In the rows, 128 means zero.
One turn moves every row onto another: examples first, then more rows asked:
mebis: [126 112  92 105 118 134 108 134 154 144 137 125 126 145 151  99 100 114]
Bikud: [167 136 124 135 129 123 130 108 136 107 111 148 137 139  92 103 134 136]
kos: [129 127 136 128 133 158  68 144 136 143 133 127 124 122 118 112  98 105]
rek: [121 119 139 119 138 166  73 139 124 142 130 133 125 123 120 114  98 101]
kes: [133 114 138 130 131 160  76 125 145 137 112 147 161 133 157 115 118  92]
Nuv: [126 105  96 113 124 152  99 137 148 150 132 124 114 150 148  99 107 116]
mito: [119 116  88 130 125 140 100 132 159 142 128 117 117 153 152  99 118 103]
mapav: [121 130 127 123 100 116 117 119 135 105 117 127 132 131 139 139 151 150]
bati: [145 141 129 132 155 120 139 116 128 125 100 148 127 143 112 141 139 132]
beniz: [113 130 102 101 139 172  91 121 151 135 139 116 135 143 137 104 144 116]
bav: [142 141 126 134 159 133 143 115 135 119  99 137 125 139 107 142 137 125]
Kofo: [135 137 131 138 162 126 150 116 122 134 111 144 124 130 115 141 133 124]
Zegi: [131 127 130 126 133 153  71 135 123 135 145 130 124 121 129 118  96  98]
Gimi: [140 131 128 134 104 120 118 127 126 107 120 130 128 139 135 137 157 157]
funu: [152 111 127 137 120 134 136 141 141 121 112 114 141 101 129 112 149 145]
Biki: [159 129 135 129 128 127 134  93 145 106 124 146 133 142  98 106 130 136]
keme: [125 120 146 129 130 158  73 135 159 147 110 144 150 139 144 113 111 106]
posev: [159 136 122 138 126 131 134 105 145 102 109 142 137 150  92 113 130 133]
getud: [123 106 140 130 124 159  76 130 143 144 105 152 147 145 145 109 104  99]
Pir: [157 126 132 138 121 130 138 100 138 107 122 153 144 145 101 100 128 133]
lal: [131 129 130 130 138 158  71 133 119 129 141 135 117 121 123 105  98 106]
kure: [142 131 131 134 162 118 149 109 134 128 103 140 117 132 121 137 135 124]
taga: [134 130 138 129 104 123 124 136 140 113 129 124 131 133 137 146 141 161]
dob: [126 119 141 133 137 157  79 125 145 136 104 156 149 140 164 114 118 102]
nuka: [135 117 116 138 122 119 126 129 127 113 105 111 130  94 125 114 152 132]
dudaz: [116 121 111  83 142 165 103 129 146 143 137 122 146 134 147 107 131 119]
Segef: [114 110 115  94 137 179  98 125 145 148 134 123 136 148 144 106 136 123]
mip: [152 119 115 145 123 128 127 137 123 121 103 114 130 109 127 122 163 143]

beniz goes to funu
Segef goes to mip
Where do these go?
lal goes to Pir
Zegi goes to Biki
nuka goes to mebis
kos goes to posev
bati goes to rek

